runs of hidden systems
K, seq 1 (8 x 22)
[[  1  -6 -24  27  -3  14 -21  -1 -27  14  43  -3 -20  -1  12  22  -1 -31
    7   9  33 -20]
 [ 10 -11   6   8  11 -12   8  -1 -15  -9   4  20 -20 -16 -22  14 -25  -3
  -42 -24  35  10]
 [ -2  -7   0   1 -11 -25   1  11   3  20 -13   5  21 -27 -30  -9 -17   7
   -8  -7 -21  30]
 [ 25  16 -20  19  -6   0  12  12  -2  10 -28   5   4  -8   3 -18  11  13
   27  13 -14  -7]
 [  3  30  19  -8   2  10   1 -11  11 -12 -14  -8 -13   7  16 -15  24  23
   -7  -3  11  -8]
 [-33   3  18  -4 -18  13 -17  -9  -4   1   2 -16   5  17  14   7   3   1
    6  -5  -3  16]
 [  2 -17   3  20 -10  12 -15  -6 -16  -3  11   4  -7  -3  -1   5  -2 -24
   21   9   9 -10]
 [ 10   4  -4  12   3  -9  -5  -3  -5   9  20   3 -14 -17  -7   1   1  -4
  -23  -4  24  -2]]
V, seq 2 (8 x 22)
[[ 34  15 -31  38  -4  13 -21  -1 -12   7   8 -10 -29  -9  13 -21  26 -11
   13  34   3 -10]
 [ -5   0   4 -18  21  10  -2  -4 -15 -23  18 -12 -34  20  11  13  -5  -7
  -45 -12  16  16]
 [-15 -26  34 -22  -5  -8  -1   7  -7  -9   5  -7  25  -5 -16   7 -10 -14
   26 -21 -18   5]
 [ 26  16 -16  16  -3 -14   5  16 -12  26   6  -4   9 -26  -2 -10  13   5
   29   1   2 -21]
 [  7  21 -10   0  15  -1  19   0   5   0 -11   8 -15   8   8   5  -5  22
  -35 -10  25   1]
 [-29  -9  25 -10 -15   1   0 -12  17  -8 -21   6  16   9  -7   2 -12   7
   -5  -7  -9  19]
 [  1  -2 -11  23 -19   7 -14  -1  -4  13  -2  -1   6  -7   2  -9   6  -7
   30  19 -11   1]
 [ 17   6 -13  13   9  10  -3  -2 -12  -9   5  -3 -29   5   8  -2   6  -7
  -16   8  15   0]]
Q, seq 3 (8 x 22)
[[-13   7  26  -4 -11 -22  -9   6 -22  11   6 -15  -6 -28 -19   4 -15  14
  -43 -40  19  43]
 [ -1 -20   4  27 -28  -1   5  17 -35  12 -24  13  24 -16 -13  13 -26  -9
   53 -13  -8   4]
 [ 31  17  19  26  -4   1   9 -13  12 -16 -43  25 -14 -19  -9 -21  11  23
    0   0  29 -18]
 [-16  18 -12  14 -17   9   0  -3 -10   4 -35  -3 -15  16  11   1 -17  22
  -31   2  -3  50]
 [ -8 -18  34   9 -18  29 -15 -10 -21 -32 -23  -5  -5  19   6   0   1 -16
   37   2  -9   7]
 [ 19  27  21  17  -9   5 -20  -4 -21  -6  -2 -22 -29 -20   5 -22  28  10
   -6  -7  23   5]
 [  3  -6 -11  23  -7   5  -1  14 -48  -1  -8  -1 -21  -3   0  19 -27  -8
  -11 -15  13  31]
 [  5 -18  47   6 -12   0   0  -4 -16 -25 -27  10   2 -17 -22  -3 -10  -1
   14 -22   9   5]]
U, seq 4 (8 x 22)
[[-28  12  -1 -35  13  -8   4  -2  14  15  45 -13  13  13  17  19   6   3
  -13 -12   9 -18]
 [-13 -11 -31  -4  10  -8  12   6   8  25  33  17  19   6   4  28 -16 -14
    7   3  10 -29]
 [  4 -13 -14   2  13 -21  10  -8  35  13  18  32  14 -18 -22   4  -8  -7
  -15   4  16 -26]
 [ -7  -1 -24  -7  10 -14  13  -9  46  12  -4  21  13   4 -10  -5  -8  10
  -29  17 -13   3]
 [  5  -4 -15 -21  21   0  16  -5  38 -12  -2  14   6  22   4 -10  11  -1
   -3  21 -22 -18]
 [  7  15 -10 -31  26  -8  10  -3  32   3  26  -7   1  10  10  -8  23   7
  -16   9  -8 -25]
 [ -8   6 -24 -30  25  -5  17   3  17   8  29  -2   6  22  15  17  -1   1
  -19  -1  -1 -17]
 [ -9 -14  -9 -23  20 -11  15  -3  25   9  33  13  19   8  -2  15  -3 -11
   -2  -1   3 -32]]
V, seq 5 (8 x 22)
[[ 31 -12 -11  35 -10   8  -3   7 -17 -11 -36  10 -13 -12 -16 -19  -4 -10
   18  21 -20  18]
 [ 14  21   0   0   2   5 -17  -1 -14  -9   3 -29 -33  -4   7 -19  22   6
  -31   2  -3  32]
 [-12  -2  12 -18  -2  11   4  14 -39 -13  -5 -20  -3  19  12  14 -11  -3
    9 -25 -11  22]
 [ 14   5  33   5 -11   1  -1   4 -21  -9 -12  -5   5 -15  -4  -9  13   3
   39 -18   7 -18]
 [  1  29  -2  18 -12  -5  -1   4 -17  21   3  -7  -8 -20   5   6   1  18
  -11 -19  34   1]
 [ -7  -5  12  11  -8   1  12  -1 -13 -11 -33  18  -4   1  -7  13 -28   9
  -11 -17  15  18]
 [  2  -2  21  20 -25  -3 -17  -8   0   1 -24   0   0 -20 -17 -18   2   4
    6   2  -7  25]
 [  7  13 -17  23 -11   8  -9  11 -31   6  -7 -16 -21  -3   9  -2  -2   1
   -3   3  -2  28]]
Q, seq 6 (8 x 22)
[[ 22  29 -20   9   6  -4  23  13   2  25  -4   8  13 -11  14  -4  20  19
   36  -2  15 -50]
 [-17  10 -21  -1  15   3  20 -14  23   2  -4  25  -8  24  12  23 -17  15
  -43   0  28  -7]
 [-46 -18  19 -14 -19   6 -18 -20  30   1   6  -2  23  16  -2   3  -3  -7
    0   8 -16  13]
 [ 11   3 -11  14  -8   3 -24  -5   9  15  25 -13  -1 -10   4 -20  30 -17
   25  29 -10 -19]
 [ 26  -7 -32   3  26  -2   3   4  -5  -6  21   4 -27   0  -3  -1  -1 -17
  -30  14   1   1]
 [ -4 -17  10 -33  14 -13  10   9   2  -9   9  -4  13   2 -17   3 -10  -8
  -14 -15 -23  17]
 [  3  10  -2 -14   1 -10  11  13   2  18   5  -9  25  -9   2  -6  11   6
   32  -8 -16 -20]
 [  6  14 -23   1  16  -1  21   2  10   9   3  15   0   8  14  10   0   9
   -4   1  15 -26]]
K, seq 7 (8 x 22)
[[  4  12  13 -14 -11 -24   4  11  17  16 -20  -6  32 -25 -16 -27  12  21
   21  -8 -32  11]
 [  0  32 -16  10 -11  14   9   4  -1  14 -20  -6   8  16  31  -5  19  21
   35   9  -3 -21]
 [-15   8  33  -3  -1  20  -9 -25  15 -23  -5   2 -14  19  17   0  14   6
   -6  -3  26 -17]
 [-37 -14   5   4 -19   5 -27 -14   2   7  26  -9   1   5   2  11  -6 -16
  -10   4   3  18]
 [ 16 -20 -19  30  -1   5  -5   6 -24  -1   7  12 -15  -7 -10   7 -16 -27
    5   8   6   3]
 [ 24   5   1   1  12 -17   3   5  -1  -2   4   3 -13 -25 -18 -13   3   4
  -28  -8   8   9]
 [ -1  13  -5  -5  -7  -9  10  15 -11  14 -18  -9  10  -6   0  -2  -7  19
    0 -11 -16  24]
 [ 12   4  14   4  -8   8   4   1  -1  -8 -22   4   7  -1   2 -12  11   5
   33   1  -6 -14]]
G, seq 8 (8 x 22)
[[ 18 -19   2   1  14 -20  -6  -1   5   3  37   7  -4 -28 -24   0   2 -21
  -14  -2  15 -17]
 [ -1  -3 -15  -5   9 -23  25  14   1  17  -2  19  13 -12 -17  16 -27   8
  -21 -18   7   7]
 [ -2   1  11  -5  -4  -5  19  -2  19  -3 -34  21  22  -1  -6  -5  -8  19
   15  -5 -10 -10]
 [ -4  31   0   5 -12   3  -3  -3  10  12 -17 -12   2   0  14 -15  20  24
    5   7  -5   3]
 [ -9   9  -9   4  -3  22  -5  -4 -11  -9  -4 -10 -13  27  23   4   4   0
    2   9  -1   5]
 [ -4 -15  13  -1   0  10 -20 -13   4 -12  21  -8 -10   2  -1  -7  10 -20
    0   9  -1  -2]
 [  3  -9 -18   0   5  -9  -5   6  -8  13  27  -4  -1 -10  -8   5  -4 -14
  -11   0   0   5]
 [  8 -14  -6  -6  14  -8  17   5   2  -6  -1  18   4   0 -10   8 -15  -4
   -3  -5   2 -11]]
G, seq 9 (8 x 22)
[[ 11  19  24 -12   5 -14   6   6 -10   5  10 -10   3 -23  -3  -3  15  15
    2 -30  19 -17]
 [-17  13   3   9 -12   3  10   6 -21  14  -9   5   8   1  11  23 -16  13
    9 -24  27  -2]
 [ -8  -4  16  27 -21  12 -10 -16   6  -4 -18  17   3  -4  -3  -1  -2   1
   17   7  17 -10]
 [  2   7 -11  29 -18   4 -17  -4  -4   9  -7  -2 -13 -11  -1 -10   0   1
  -14  15   1  22]
 [ 11 -17 -10   8   3  10  -1   4 -15 -20 -16   4 -15  11  -6  -2 -13 -14
   -3  11 -18  22]
 [ 21 -10  17  -9   7  -6  -8   4  -6 -14   2  -9  -5 -14 -15 -19  13 -10
    3  -1 -18   6]
 [ 14   7  -5  -7  10  -9  10  20 -29   4   5 -13  -2  -9   0   3  -1   1
    3 -20  -1   5]
 [  4  -2  20  -2   4   3  11   2 -15 -12 -10   7   1  -2   1   8  -4   2
   17 -20  16 -15]]
C, seq 10 (8 x 22)
[[  4 -34  23 -23  17  11 -13  -9   6 -33  35  -6  -7  14  -5  -1  15 -39
   10  11 -11 -23]
 [ -6 -10 -17 -28  13 -25  -1   9  19  28  50 -12  25 -13 -13   1   7 -15
   -4   0 -21 -10]
 [ 20 -14 -32 -15  34 -11  40  18   3  -1   5  27  11   6 -10  13 -19  -8
    0  -3  -8 -25]
 [ 11   5  10 -25  21 -13  19 -11  49 -12 -10  16  14   2  -8 -20  16  17
  -12   7 -10 -25]
 [-19  21 -33 -17   7   3  16  -2  31  17   3   3  14  30  26   5   5  16
   -9  18 -15  -9]
 [  6 -10 -10  -6  16  22   6 -11  18 -24   5  13  -8  33  18  -1  12 -15
   15  28  -8 -32]
 [ -8  -2  -4 -22  13  -3 -16 -13  34   2  43 -13   1   7   6  -9  25 -13
  -14  20 -10 -16]
 [ -4 -21 -32 -23  24  -1  14   9   6   2  32   4  11  22   3  19 -12 -23
   -3  10 -22 -11]]
U, seq 11 (8 x 22)
[[ -5  -1  -5  34 -23  27 -21  11 -64   0   1 -20 -23   7  18  18 -10 -18
   29  -5  12  19]
 [ 10 -22  38  31 -24   2 -26   2 -44 -11   1  -7 -14 -35 -25  -1  -9 -22
   14 -17  21  16]
 [ -6  -1   6  33 -36  -4 -18  10 -37  15 -30 -10  -2 -25 -17  -7 -19   5
    2 -12  -8  56]
 [ 20 -12  21  32 -23  19  -4   8 -41 -25 -54   4 -12  -6  -8 -10 -10  -6
   35  -4 -11  24]
 [ 11  18  46  19 -28   9 -22  -1 -31 -15 -35 -23 -17 -22  -4 -26  21  16
   15 -18   7  27]
 [ -6  16  12  26 -28  25 -16   6 -55  -9 -31 -26 -24   9  21   3  -2   8
   13 -13   5  41]
 [  4 -10  41  27 -29  25 -26   2 -55 -22 -14 -17 -19 -10   0   1   1 -18
   38 -15  12  15]
 [ -1   9  23  39 -39   3 -32   7 -52  10 -13 -25 -15 -30  -8  -6   0  -1
   12 -18  12  40]]
C, seq 12 (8 x 22)
[[-20   9 -18  22  -7   4  -3 -12   9  17   2  13 -12   4   6  16 -18   9
  -34   3  30  10]
 [ -4 -26  10  18 -13  14 -12 -14   1 -23 -24  16  -8   7 -12  -5 -13 -16
    3  17 -10  20]
 [  9   6  -7  11 -11  -5 -21   3  -4  11   8 -23  -5 -16  -8 -22  15  -5
   -3  15 -22  25]
 [ 15   2 -12  -3  12   4   8  20 -39  -5   3 -13 -17   6   6   7  -8  -6
   -6 -14  -3  17]
 [  3  -2  37 -15  -1  -2   4   2 -11 -16  -7  -8   6  -8  -8  -5   7   3
   13 -24   0  -3]
 [-15  18  -4   4 -13  -9   3   8  -4  28   2  -4  18  -9   5   7  -2  18
   11 -15  12  -4]
 [  5   0   0  22  -3   8   9  -4  -9  -5 -17  22  -8   1   2  10 -13   2
    4  -4  27 -13]
 [-12   2  18  14 -16   0 -16 -19  16  -1  -8   5  -5  -8  -9 -11   2   4
  -16   6  10  13]]

runs to name
seq 13 (2 x 22)
[[ 16  16 -34  -7  28  12  23  -3  20  -7   3  13 -14  30  27   3  12   6
   -6  20   8 -35]
 [-15  -1  15 -32  21  -4  -4 -21  35  -9  39  -1  -3  13   4   4  14  -4
  -33  -1  18 -25]]

U
seq 14 (2 x 22)
[[ 10   9  -5 -13  24   4  26  13 -22   1  24   6   3  10  22  28   3  -2
   29 -25  33 -57]
 [-32  -9  23 -23   8 -16  16 -13  32   7  12  27  27  -1 -11  26 -19   8
  -19 -27  30 -23]]

K
seq 15 (2 x 22)
[[ -1 -38  12  10  -6  -8 -15 -13  20  -4  12  19  11 -19 -30  -6  -7 -27
    8  15  -5  -5]
 [ 11   0 -36   6   6 -21   4  12  10  23  11   3   1 -17 -15  -9  -6  -2
  -24  13 -16  19]]

C
seq 16 (2 x 22)
[[-13  26  20 -21   3  19 -18 -14   0  -7  35 -35 -16  20  35  -1  36   3
    2  -4  18 -26]
 [-35  -8  -4  -1  -3   7 -19  -9  -8  14  52  -9  -3  12  15  32  -8 -22
  -10  -4  28  -7]]

G
seq 17 (2 x 22)
[[ -9 -21  26 -15   6  -6   1  -5  -2 -14   9   5   3  -1 -16  11 -12 -10
  -15 -21  10   7]
 [ -1  -4  -1   5 -11 -18   0   9   2  23   7   5  25 -22 -15   1  -7  -1
   20  -8  -4  -6]]

G
seq 18 (2 x 22)
[[-16  22 -20   9  -1  12  -1   0 -18  12  21 -10 -16  16  29  24  -3   5
  -13  -8  33  -7]
 [-23 -24  24   4  -8   3 -14 -16   2  -7  19  11   1  -1 -10  19 -15 -21
   -6  -9  24  -4]]

Q
seq 19 (2 x 22)
[[  9 -25 -22  28   7  -9   5 -20  37   1  -5  51  -4 -10 -25   3 -21 -11
  -30  24  22 -12]
 [-12 -13  -1 -13  -7 -10  -7  -8  43  -3 -17   2  13   2 -19 -24  -1   1
  -26  24 -45  37]]

Q
seq 20 (2 x 22)
[[ 26 -17  -4 -13  28   5  14  26 -54 -28  15 -11 -24   6  -4  16 -15 -26
   -2 -24   0   7]
 [ 16   2  42 -28   8 -24   9  12  -9  -8   0 -12  13 -31 -23 -14  12   9
    7 -37  -4  -3]]

V
seq 21 (2 x 22)
[[  7  23 -11   3  14   1  13  -4   6  -1  -5   8 -21   7  13   4   2  18
  -33  -5  29  -7]
 [-26  -8  20  -8  -9  15  -4 -16  15 -17 -15   5   4  22   6   4  -5   2
   -5   2  -5   9]]

C
seq 22 (2 x 22)
[[-13   5 -42 -17  11  -1  22  11  17  24  17   5  32  26  23  15   0  -1
   31  16 -26 -31]
 [  4 -12  -4 -20  31  12  23 -16  32 -30   1  29  -5  33  10  11  -2  -6
   -9  10  10 -41]]

K
seq 23 (2 x 22)
[[ 36  17 -26  16   7  10 -13  -1   2   1  11 -16 -23  -4  13 -29  37  -5
    8  38 -12 -12]
 [  0  23   6 -20  15  13   4   4 -23 -18   2 -24 -29  22  23   7   8  12
  -28 -19  12  16]]

K
seq 24 (2 x 22)
[[ 37 -17 -25  10  24 -16   9   6   4  -1  17  21 -13 -22 -24  -4  -6 -19
  -17  10   8 -15]
 [ -5  -7   3 -24  12 -20  14   0  27  -5  -9   9  10  -2 -21  -7 -13   9
  -37  -5 -16  23]]

U
seq 25 (2 x 22)
[[ 10 -15  -3  -7  12   3   9  11 -27 -20  -6   1 -13   7  -7   8 -20 -13
  -12 -12  -7  22]
 [  5  -1  26 -11  -5 -10  -2   4  -2  -5 -10  -8  14 -14 -12 -16  10   6
   18 -12 -18   5]]

C
seq 26 (2 x 22)
[[-19  -8  10  -7  -2  -7  -6 -19  40  -1   3  13   8  -1 -12  -5  -2   1
  -25   8   1   6]
 [ -6  -6 -32   9  -5   6  -4   2   1   7  -1   0   0  12   5   1  -9  -9
    0  23 -24  18]]

K
seq 27 (2 x 22)
[[ 13   6  16   3  12   5  -5 -23  28 -19   4  12 -18  -1   1 -14  22   5
  -17  10  27 -30]
 [-33   6  -9  -7  -9 -10  -8   0   4  22  15 -13   6   3   2  10 -12   6
  -35  -9  -5  36]]

G
seq 28 (2 x 22)
[[-18 -18 -12 -10   3 -14  16  13  -5   9  -5  13  13   4 -15  23 -36  -3
  -24 -16 -12  31]
 [ 25 -22  -9   3   6 -10  12   8  11  -4 -15  19  15 -15 -23 -16  -3 -10
   22  15 -28  -8]]

K
seq 29 (2 x 22)
[[ 13 -15  -9  19   3  -6   8  -8  22  -2 -14  34   1 -10 -19  -4 -11  -6
   -4  15   7 -12]
 [ -5   0 -17   3   1  -7 -12  -8  24  10   9  -2  -4  -4  -7 -11   3  -1
  -33  19 -11  20]]

V
seq 30 (2 x 22)
[[-40 -23  31   6 -24   5 -18 -30  32  -2   1  21  17   2 -10   8  -9  -8
    5   5  14  -9]
 [  3   6 -35  31 -18   0 -21  -6  17  27   7   3   0  -9   1 -17  11  -6
    5  39 -12   4]]

U
seq 31 (2 x 22)
[[ 29 -14  11 -19  11   4  -1  15 -13 -25   0 -20   3   1  -6 -27  24 -17
   40   9 -47  -7]
 [ 11  39  -8 -21  15  -5   4  13 -10  16  33 -32  -7  -1  25  -5  33  14
    2 -11  11 -24]]

V
seq 32 (2 x 22)
[[-14 -19   6  17 -13  -6  -6  -3 -10  16  18  15   9 -16 -13  20 -21 -16
    6 -11  27  -9]
 [  7  -9 -11  28  -9 -11   6  -4  10  12 -13  31   6 -20 -20   1 -17   0
   -4   6  15  -4]]

G
seq 33 (2 x 22)
[[  8  13  -6  10   4  -9  -2   2  -8  15  20  -2 -10 -19  -1   3   3   3
  -19 -11  29  -9]
 [-19 -16  -2   3  -3   1   4  -5   3  -2  -7  16   3   9  -7  16 -26  -5
  -17  -4   4  17]]

U
seq 34 (2 x 22)
[[ 14 -14 -34   7  17 -28  -9  10  -9  27  57  -2 -10 -32 -23   9  -8 -27
  -35  -1  15   3]
 [ 21 -22 -19 -28  34 -21  38  24   0 -13 -10  18   9   2 -25   5 -28  -6
  -23 -12 -27  13]]

V
seq 35 (2 x 22)
[[-13   3  23  24 -36 -14  -9   2  -9  21 -25   7  17 -33 -19  -3 -15  15
   11 -22  11  21]
 [ 18  11 -19  42 -19   4   1   8 -26   7 -37   7 -16 -13  -3  -7 -11  10
   -4   5   8  29]]

V
seq 36 (2 x 22)
[[ 14  -9  -1  18 -15   7  10  23 -42 -13 -51   0   0  -1  -8  -6 -21   1
   26  -7 -32  41]
 [ 27  16  38   5   0  17  13   0 -21 -35 -50   2 -19   2   8 -16  13  20
   20 -18  11  -6]]

Q
